(in the rows, 128 means zero)
One turn or mirror swaps these rows in pairs. Which row does each one swap with?
The rows were stretched afterwards, more along some directions than others.
peda: [102  97 158 141  80 111 124 171 136 131  98 118 142 134 164 105 119]
Tasu: [164 140 136 154 139 137 114 129 138 143 167 137 134 118 131  87 150]
Kosin: [180 142 130 153 154 128 135 120 135 129 162 150 135 121 116  88 129]
bizo: [177 150 117 144 153 130 146 104 144 138 170 166 126 122 124 109 147]
Visem: [ 74 116 119  98  80 123 130 133 145 137  95 100 124 128 140 162 111]
pef: [133 128 123 133 137 134 123  66 131 132 129 132 108 118 111 145 126]
disus: [ 78  89 160 161  78 117 112 172 135 137 111 111 141 128 151 110 117]
Susig: [ 65 120 125  97  92 120 115 131 145 146 107  98  98 122 154 170 108]
Tanu: [191 140 123 139 143 141 145 119 148 127 171 151 139 125 125 102 143]
melun: [ 82  78 157 138  87 103 113 177 158 142  94  93 124 130 166 129 111]
suz: [179 143 129 148 140 138 142 115 125 150 177 155 133 133 131 100 144]
Boza: [ 90  80 150 148  83  94 109 166 147 155  80 103 125 131 163 133 100]
lota: [ 84  89 155 147  90 103 112 177 145 141 111 103 135 126 166 114 113]
danot: [134 142 117 121 151 131 133  60 125 119 158 128 125 124 119 148 122]
Giv: [173 118 129 157 130 125 139 112 150 134 149 141 142 143 120 105 137]
vutom: [ 71 120 124 100  79 122 118 125 142 144 106  98 107 118 140 162 110]
pega: [ 87 124 119 108  96 124 144 129 119 116 121 118 124 142 125 141 118]
gebot: [140 148 124 119 147 142 117  68 122 125 150 132 120 110 117 133 134]
lunaf: [152 135 124 153 129 133 132 120 155 142 152 135 137 127 135  90 137]
bopi: [150 151 113 124 154 134 133  60 117 125 155 153 120 134 120 150 120]
lizip: [ 61 129 124 118  77 133 117 129 131 142 125 114 118 122 136 146 120]
kif: [159 129 127 118 137 133 137  63 129 130 149 143 137 129 108 141 133]
gaka: [174 137 132 131 147 133 141  74 127 129 131 151 115 119 115 144 125]
fiso: [ 78 106 111 100  89 125 132 126 143 136  91 114 111 123 135 161 103]
befe: [166 148 120 143 131 138 158 129 166 124 166 146 146 119 126 109 136]
fus: [ 63 117 124 114  76 134 128 129 143 137 100 104 117 118 133 156 105]
Nesoz: [157 152 112 119 159 133 139  65 128 114 153 145 123 114  99 125 121]
leruf: [164 153 116 115 168 141 144  64 117 107 164 154 125 118 128 139 125]
zego: [151 152 124 128 152 141 158  82 128 104 145 147 128 112 128 143 111]
Nisav: [100  77 144 147  93 120 124 175 139 132  90 117 135 126 159 111 113]
gemo: [ 78 111 118 110 100 127 127 124 134 137 101 132  98 115 134 168 113]
val: [ 97  79 146 156  97 113 129 178 140 139  99 127 119 124 152 119 117]
vota: [150 134 128 129 151 133 134  72 119 130 131 137 126 124 115 146 125]
natog: [ 75  95 147 159  89 118 122 180 146 139 113 114 142 125 156 107 112]
zos: [ 68 121 121  98  78 119 119 122 147 140 114  95 115 122 143 164 100]
vofef: [143 145 127 123 136 141 117  71 132 134 129 138 124 121 122 144 113]
beno: [ 92  93 147 145  90 112 130 185 140 139 100 104 141 135 167 113 113]
zugab: [ 67 108 113 107  76 105 120 121 151 153  88  99 106 126 145 167 105]
losa: [107  97 153 146  99 110 130 178 125 122 118 124 147 151 142 110 116]
sas: [ 97  85 140 146  99 111 126 179 141 140  98 120 131 131 162 115 103]
Far: [168 133 120 153 139 130 140 124 148 146 157 141 137 129 119 101 149]
ruto: [168 128 133 156 132 129 129 124 148 141 165 130 141 134 124 105 138]
munof: [153 133 132 164 144 130 111 123 142 148 158 152 126 124 129 105 138]
Nizo: [ 86  89 152 146  83 104 120 173 150 138 113  97 139 129 165 114 104]
Ren: [ 91 145 122  97  81 131 125 129 129 142 116 128 114 126 148 148 120]
fazi: [ 89 117 115 104  86 127 137 112 128 138  92 134 116 137 135 161 107]
roruf: [ 81 124 105 102  98 137 123 130 132 137 110 130 112 118 147 154 114]
bupim: [111  90 143 152  88 113 132 174 136 144  98 139 138 145 156 107 115]

Swapped with peda: Ren
Swapped with bupim: fazi
Swapped with vutom: lota
Swapped with sas: fiso

One turn or mirror swaps these rows in pairs. Which row does each one swap with?
The rows were stretched afterwards, more along some directions than others.
mito: [131 180 107 101  98 137  82 128 202 133 142 143 154 165  92 110  72 149
  52  94  55  52 161 111 103  90  94 119 145 103]
nufi: [142  48  71 102 164 134  96 155 155 123 126 135 125 149 146 125  94  89
 155 106  89 141 167 105 146 147 120 127 127 179]
mevok: [136 111 136 186 176 128 158 176 140 142  98 176 142 132 194 157 122  84
 149  84 127  89 140 177  90 171 165 170 182 168]
pani: [148  18  76 102 165 141  83 136 154 107 132 158 131 160 143 126  90  94
 160 108 103 128 142 112 122 151  94 132 136 173]
zab: [110 112 132  99 146 137  59 114 157  98 135 103 145 124 151 152 133 134
  77 103  82 123 128 100 130 138 123  62 201 154]
neba: [164 126 120  91 147  61 132 109 191  72 142 173 154 144 101 200 100 162
 135  97 131  96 153 151 124 123  31 172 140 150]
rese: [127 118 126  90 144 199  93 145 111 130 137 161 131 133 103 137 108 171
  93 128 116  79  96 103  84  96  72 123 169 108]
Duta: [117 125 142 130 161 132 198 167 106 148 103 107 134 118 136 117  82 140
 134 165  82  99 143 130  91  88 142 156 230 121]
sasel: [138  54  79 119 189 139 119 159 141 121 113 135 123 139 152 117  86  97
 157 110  89 144 157 121 139 119 124 133 139 174]
vol: [115 104 199  99 137 118 113 104 178  83 142  90 142 156 133 138  90 122
 108 111 119  58 115 164 120 147 138 136 132 144]
kesi: [135 118 111 116 150 182  46 139 153 117 133 169 116 124 123 182 179 145
 113  75 124  98 115 139 127 177  94 103  59 158]
gufa: [136  65 160  93 133 102  86  84 189 140 162 104 126 157  95 143  76 103
 116  83 105  56 139 127 137 116 159 158 169 158]
paret: [147 107 141 181 176 137 151 176 141 148  93 183 153 116 204 165 140  84
 151 102 132 109 138 178  93 158 159 171 175 166]
malug: [141  31  80 103 165 136  89 142 146 105 127 154 131 153 132 123  87 100
 146 107 104 138 132 120 121 150  99 130 133 174]
lamud: [179 120  72  94 135 134  50 122 172 195 140 155 120 104 130 162 103 112
 128  40  65 129 145 114 126 140 146 128 101 188]
guz: [145 159 156 131 134  88 131 154 195  98 133 193 181 149 175 183 117 150
  98  71 122  99 174 142 133 156  79 143 173 124]
pipun: [142 170 114  94 100 167  75 142 193 147 137 149 154 168 119  99  71 152
  46  87  64  67 165 112 105 101 110 104 131 107]
Fof: [133 174 116 102  90 146  85 130 186 129 149 145 150 171 102 109  82 156
  52  96  59  76 165 117 117  98 101 119 147  90]
vak: [148 111 132 185 172 135 156 165 148 149  97 180 140 123 176 156 138  78
 162  96 137 104 132 185  85 166 165 179 154 176]
topa: [155 145  87 149 165  90 141 111 177 109  95 141 136 119 113 185 150 126
 147 120 103 114 129 174  97  98 129 199 187 165]
Rala: [133 124 125 115 152 188  67 149 156 113 124 160 119 138 136 170 159 141
 107  79 118  88 124 142 123 168  97 105  68 152]
kisud: [ 80 115 127 124 158 150  70 123 132 111 152 128 134 162 158 149 152 173
  48  95  97 132 132  86 136 130 134  84 190 116]
bokeg: [133 108 142 173 162 136 150 179 145 137 103 191 152 136 203 160 128  93
 133  90 146  96 124 167  81 180 159 175 157 162]
Vug: [108 124 135 112 153 143 198 164  94 141 108 102 131 125 134 112  76 147
 127 171  98 129 132 121  90  89 136 166 227 112]
vob: [115 123 125 142 126 117 160 150  97 121 116 175 195 115 154 118  66 152
  88 143 125 138 107 146  18 171  75 137 169 132]
sus: [119 135 136 150 142 107 164 145 129 114 113 186 203 105 143 139  67 150
  74 137 135 114 113 164  12 164  69 149 172 132]
Rab: [162 111 120  90 158  66 120  96 179  63 139 162 156 155  95 192  99 165
 136 115 130 106 162 143 126 134  21 156 157 137]
kur: [138  39  79 127 180 136 111 156 142 128 111 132 121 145 140 123 107  89
 167 128  84 144 170 125 139 133 120 133 140 174]
geta: [133 103 110  97 143 208  65 152 127 138 127 168 114 132  86 152 130 167
  92 111 120  76 100 111  83 119  78 112 149 131]
siz: [107 106 155 116 157 162 152 161  94 122 117 142 150 129  97 133  84 161
  98 159 112  73 110 130  62  83  98 154 213 109]
Biv: [136 186  92 128 132  79 151 106 191 106 110 116 135 147 104 167 120 146
 112 124  84  99 155 145 109  81 124 183 212 128]
fek: [146  52  91 123 187 148 119 157 136 136 107 137 117 140 157 110 100  90
 172 120  79 157 167 121 146 141 131 122 137 175]
luz: [150 110 141 183 178 127 157 162 139 134  87 179 130 111 166 169 142  87
 172 104 143 107 117 186  90 151 162 187 160 165]
pel: [112 127 142 100 149 152 156 149 109 128 119 118 137 131 120 121  81 168
 110 162 100  97 123 121  81  81 110 134 236 107]
badat: [141  66  89 123 181 145 130 155 130 133 114 128 123 147 161 105  89  95
 158 126  69 151 179 122 141 138 141 121 146 164]
viven: [137  96 113  98 140 200  56 148  97 122 134 185 119 117  98 170 152 167
 110 109 142 105  68 125  86 135  69 121 122 126]
fufu: [130  96 140  84 141 137  48 103 153 101 130  85 140  91 133 163 122 104
 122 104  93 114 109 126 130 169 123  75 162 183]
deve: [162  66 137  80 135 194  68 134 141 178 130 139 140  99 145  99  64  88
 130  96  85  93 125 133 107 178 132 100  64 181]
Luni: [135 169 116 104 134  99 101 103 190  91 119 136 164 174 105 134  84 167
  66 119  48  78 168 119 118  65  88 132 197 104]
fede: [117  77 188 102 136  97 124 101 187  99 155  93 142 168 102 142  67 113
 108 113 123  40 131 148 127 106 142 165 182 134]
Dav: [ 90  82 111 155 168 190 104 158  96 161 138 167 106 164 138 129 138 172
  88 102 115 131 108 106  77 153 138 139  99 121]
Ges: [186 124  79  95 144 130  52 119 172 186 135 162 124  89 136 174 117 112
 138  45  69 126 149 115 137 131 130 138 101 189]
Sovi: [185  93  93  89 149 135  44 108 189 192 140 146 115 109 131 160  95 102
 141  45  63 122 160  97 155 130 142 129 105 184]
fasat: [153 142  86 168 165  99 139 107 167 105  98 140 136 119 108 191 155 125
 153 121 132 116 109 175  83 104 139 196 173 158]
vona: [123 195 105 120 118  91 125 110 198  99 122 125 149 155  89 148 105 167
  80 124  85  76 149 141  91  63 108 151 207 109]
Sev: [116 109 148 131 175 145 194 186  76 155 101 107 144 114 179  92  68 127
 144 163  71 151 151 134 114 103 153 132 196 120]
narig: [150 185 112 132 128  97 156 147 127 130 110 182 187  93 167 153  92 167
  90 109  90 147 121 161  43 179  80 139 145 147]
dufin: [160 126  85 153 171  78 132  94 178 109 100 138 125 120  93 194 145 118
 162 121 101  95 123 183  97 100 122 188 174 175]
neso: [122  85 195 102 129 100 119  96 188  94 149  92 136 177 107 136  84 115
 112 109 120  40 128 153 116 124 147 153 171 141]
Vit: [ 97  71 116 129 169 183 117 169  87 164 133 165  95 161 132 115 105 179
 100 104 103 134  97 114  80 140 133 145  84 124]
mida: [141 146 153 116 137  68 138 146 198  82 139 168 170 159 149 180  94 150
 101  87 107  75 175 139 135 145  64 150 171 118]
gat: [162  82 115  79 146  85 159 123 127  98 128 149 130 121  63 156  69 167
 165 139 124 124 103 161  76 134  42 192  96 156]
ligem: [ 79 110 123 128 158 151  72 131 138 123 150 116 136 169 151 146 144 163
  45  97  74 123 137  84 132 131 136  85 187 115]
dovas: [ 91  62 119 137 168 182 126 169  75 164 131 160 100 158 130 102 104 171
 104 119  96 126 109 113  77 149 126 149  85 125]
defil: [144 170  84 131 147  87 144 103 176 103 106 117 139 138 105 160 128 152
 122 138  82 104 144 141 106  61 118 168 204 130]
basam: [163  61 131  76 143 190  64 125 139 161 126 125 136  93 130 119  69  82
 146 104  88 100 124 142  98 180 123  93  89 189]
Supu: [124 128 145 172 150 138 146 208 164 132 123 204 167 134 214 159 124  97
 112  69 133  89 150 155  93 174 142 153 163 144]
vofip: [140 174 109 146 139 111 153 151 125 138 107 188 186  96 170 149  88 165
  80 105  81 144 131 165  38 177  97 134 145 150]
tar: [173  79 111  83 159  88 146 108 138  95 121 152 129 114  72 178  80 162
 169 129 136 121 115 157  87 141  38 196  95 167]
vipuv: [146 160 125  84 103 166  68 139 187 142 143 152 160 164 139  93  62 149
  52  80  45  73 167 106 122 107 108  97 126 113]
niv: [103 124 123 116 147 128  59 107 152  91 140 109 155 138 159 166 143 143
  68 105  94 125 131 100 137 136 119  74 221 134]
fug: [128 127 159 130 148 153  91 135 164 101 121 138 134 140 139 156 132 135
 112  89 111  75 134 161 125 170 116 110  78 145]
zuru: [142 141 118  84 103 156  81 147 188 153 153 156 156 160 127  92  46 136
  51  80  45  65 168 122 113 126 110 106 101 122]
Piv: [143 147 128  97 108 160  68 122 192 142 139 157 164 165 124  96  51 143
  49  95  62  64 162 116 106 129 103 100 111 118]
setu: [168  62 129  83 157 188  57 117 129 144 117 124 140  69 134 143  95  93
 151 105 102 109 106 139 108 171 114  87  95 201]
Kinak: [164  72 124  82 159  98 151 124 115  98 124 153 122 122  71 166  80 170
 180 133 133 134 108 160  94 125  53 189 101 149]
Nonid: [122 125 173 121 143 145  99 123 161  95 122 123 134 142 130 161 145 134
 115 107 119  84 128 166 126 171 125 124  89 138]
Ladef: [129 134 142 121 153 169  71 141 162 102 119 161 125 129 136 172 155 146
 110  87 121 101 115 157 116 162 101 109  73 138]
rem: [133 107 131  93 136 203  91 146 106 132 139 166 123 124 101 145 118 168
  95 125 120  95  93 115  90 106  79 127 170 110]
Kaz: [136 115 119 102 138 202  55 143 116 120 136 176 128 120  85 176 149 168
 104 112 154  91  90 117  93 132  68 116 124 126]
div: [131 122 151 159 154 132 152 190 158 129 126 194 164 149 203 153 110  99
 112  70 132  86 147 167  97 180 146 158 166 151]
zum: [114  88 146 126 176 143 199 188  88 155  98 102 131 127 162  90  67 122
 150 163  63 138 163 130 115 119 154 152 209 131]
Fevil: [165  70 127  81 133 196  64 139 142 171 117 129 138  94 137 107  66  77
 136  95  86  94 123 133 100 173 128  95  75 190]
rosi: [129  44  91 114 144 141 118 124 128 106 140 171 169 140 105 130  79 141
 111 139 139 121 108 132  44 158  61 148 152 160]
fuzug: [128  92 145 126 185 137 184 174 115 154 101 104 130 128 177 101  60 117
 151 144  54 133 176 120 138 126 159 131 203 138]
dero: [162  61 135  71 156 176  60 103 140 141 120 109 139  72 131 145 100  88
 145 117  92 116 114 139 117 175 123  89 107 202]
zoza: [132  78  94 113 139 129 120 124 123  99 134 164 184 119 121 142  81 141
  98 143 139 120  92 134  34 147  60 146 165 149]
bived: [149  58 156  85 145 109  78  82 192 144 154 101 129 150  97 150  76 101
 120  87  93  64 127 122 139 100 151 160 163 159]
Rir: [124  92 122 105 138 206  68 158 111 129 132 172 115 127  81 150 132 163
 101 110 125  73  84 118  76 127  77 125 136 132]
zop: [138 179 117 144 132 106 159 156 118 132 104 174 186  93 171 151  91 164
  87 111 100 149 134 153  47 189  84 139 139 142]

Swapped with vona: pel
Swapped with Vug: Biv
Swapped with dero: Nonid
Swapped with dufin: Sev
Swapped with Duta: defil
Swapped with Piv: Kaz
Swapped with fug: setu
Swapped with zuru: viven

One turn or mirror swaps these rows in pairs. Which row does each one swap with?
The rows were stretched afterwards, more along some directions than others.
Rorar: [164 139 160 124 100 160 156  68  95 147  82  79 121 130 140 126 161 180
 106 106]
zisut: [125 132 121 106 172  86 144 194 148  92 142 169 134 156 124  91 106  96
 168  76]
Naki: [155 146 129 121 188 104 149  93 148 128 120  78 130 139 113 114 114 110
 182 123]
megov: [ 85  81 154 139 123 175  82 180 123 130 134 178 123 149 140 162 139  83
 164 174]
loraf: [113 134 119 134 124 121 139 168 114 109 119 121 162 112 104 124 103 152
 157  97]
Livi: [108  92 158 138 110 176 114 103 124 163 116 130 120 138 146 146 135 115
 151 151]
Vepuv: [134 134 126  92  72 143 113 149 119 134 145 117 100 136 145 175 168 150
  64  33]
salom: [139 151 114 118 161  74 158 161 147 104 159 132 153 136 110  85  68  90
 189 100]
pesev: [119 141 135 121 122 108 147 151 150 116 142 180 105 139 149 130 135  97
 127 116]
vad: [122 142 160 146 115 136 133  69 142 148 120  94 143 135 112 183 125 124
 148 221]
zul: [137 132 129 129 146  95 108 137 137 103 160 188  89 135 135 123 151  63
 149 144]
Gafa: [ 81  85 153 143 123 167  84 194 138 119 145 192 119 150 135 169 147  67
 160 186]
nok: [131 132 124  93  85 121 127 148 133 130 156 128 103 127 120 153 161 125
  88  37]
Dagip: [164 161 142 118 119 120 146  99 118 133  65  80 139 135 131 104 128 166
 124  73]
Dol: [150 125 123 116 125 141 111 152 120 140 113 100 125 139 120 140 119 161
 116 121]
Zapu: [130  96 135 142 125 154 169  98 107 152 130 130 142 104 134 148  85 126
 164 180]
mab: [109 131 116 137 116 130 125 164 107 117 118 115 155 109 108 136 111 146
 156 106]
bap: [109 128 130 136 191 134 120 131 170 149 113 148 142 170 115 144 113 125
 162 161]
zir: [155 154 147 115 125 122 148 104 118 135  68  85 134 136 126 108 125 167
 125  70]
fabit: [146 128 129 125 147 146 108 120 157 134 145 103 118 154 157 164 137 110
 143 116]
Kitup: [156 147 101 130 146  77 138 127 153  65 161 162 106 122 128 107 143  81
 152  96]
Fol: [165 161  91 133 154  65 152 122 156  56 152 145 120 122 117 100 108 110
 174  97]
buka: [123  84 140 152 138 168 169  96 110 161 132 133 137 107 130 148  94 126
 173 199]
fefon: [123 131 149 132 134 113 157 155 157 120 137 189 104 144 133 103 133  77
 145 130]
binam: [ 84  86 161 139 116 175  81 162 129 137 128 169 120 152 142 168 140  95
 161 164]
Gaki: [161 170  79 131 154  61 158 148 163  55 137 136 150 110  93  88  70 124
 186  77]
bipe: [143 113 121 145 144 134 148 111 181 112 157 139 137 146 110 151 110  93
 179 174]
rure: [159 168  86 133 158  63 165 147 163  57 138 131 145 113  94  85  73 123
 191  89]
sek: [137 109 179 143  88 184 151  79  80 170 132 114 123 121 133 161 185 144
 106 194]
tetes: [127 103 150 107 154 122 144 158 136 141 109 160 107 142 107  92 147  50
 158 104]
pari: [130 103 166 108 153 147 169 155 162 152 115 156 139 124  97  99 100  96
 144 114]
bomi: [135 103 152 169 172 145 194  95 108 132 113 111 151 102  99  93  73 114
 207 201]
zev: [105  95 149 143 121 169 101 117 137 146 115 151 118 143 142 146 131  99
 164 151]
Kib: [143 126 181 138  87 175 151  63  85 165 116 100 117 124 128 150 186 148
 104 172]
vubem: [159 186 116 119 161  66 139 127 160 106  80 109 130 139 105  94  88 123
 159  97]
Fute: [145 152 151 118 128 128 177 101 133 140 102  89 137 113  91 104  94 162
 128 108]
Gugi: [132 128 127 135 175 149 124 121 159 146 107 123 141 156 107 138 116 135
 151 174]
tireb: [111  96 120 148 121 160 134 122  90 156 122 103 146 119 119 131 103 157
 151 169]
biti: [167 147 160 130  93 160 160  52  88 152  92  81 119 128 139 130 169 166
 102 122]
galo: [121 154 144 169 156  97 177  98 157 111 148 112 144 107  74  96 100  74
 194 177]
von: [120  98 157 127 128 130 143 167 144 135 123 190  84 137 127  91 162  42
 136 125]
loze: [140 130 126 133 147  88 123 139 143  85 165 190  94 133 128 114 153  57
 157 141]
Mer: [129 129 150 146 112 138 139  85 154 133 132 108 138 135 111 176 120 116
 160 217]
givor: [ 93 108 126 152 140 145 121 123  85 153 117 122 161 129 126 136 100 152
 162 178]
vovot: [147 121 125 132 154 142 116 106 147 143 144  98 115 151 152 160 134 114
 152 132]
noge: [148 180 121 132 161  70 134 123 161 112  82 114 131 138 108 111  96 109
 163 125]
tak: [107 145 164 137  95 139 115  79 122 160 113  95 133 134 120 193 138 128
 128 202]
sak: [146 118 126 150 123 140 148  85 165 121 144 111 141 139 114 161 124 109
 168 186]
fato: [ 85 132 137 141 163 119 131 152 118 143 121 165 165 137 121 141  85 154
 174 176]
kot: [117 155 126 128 118 101 145 120 149 125 163 126 124 126  94 144 142 103
 135 100]

Swapped with mab: noge
Swapped with vovot: buka
Swapped with binam: Mer
Swapped with Rorar: Fol
Swapped with pesev: Vepuv

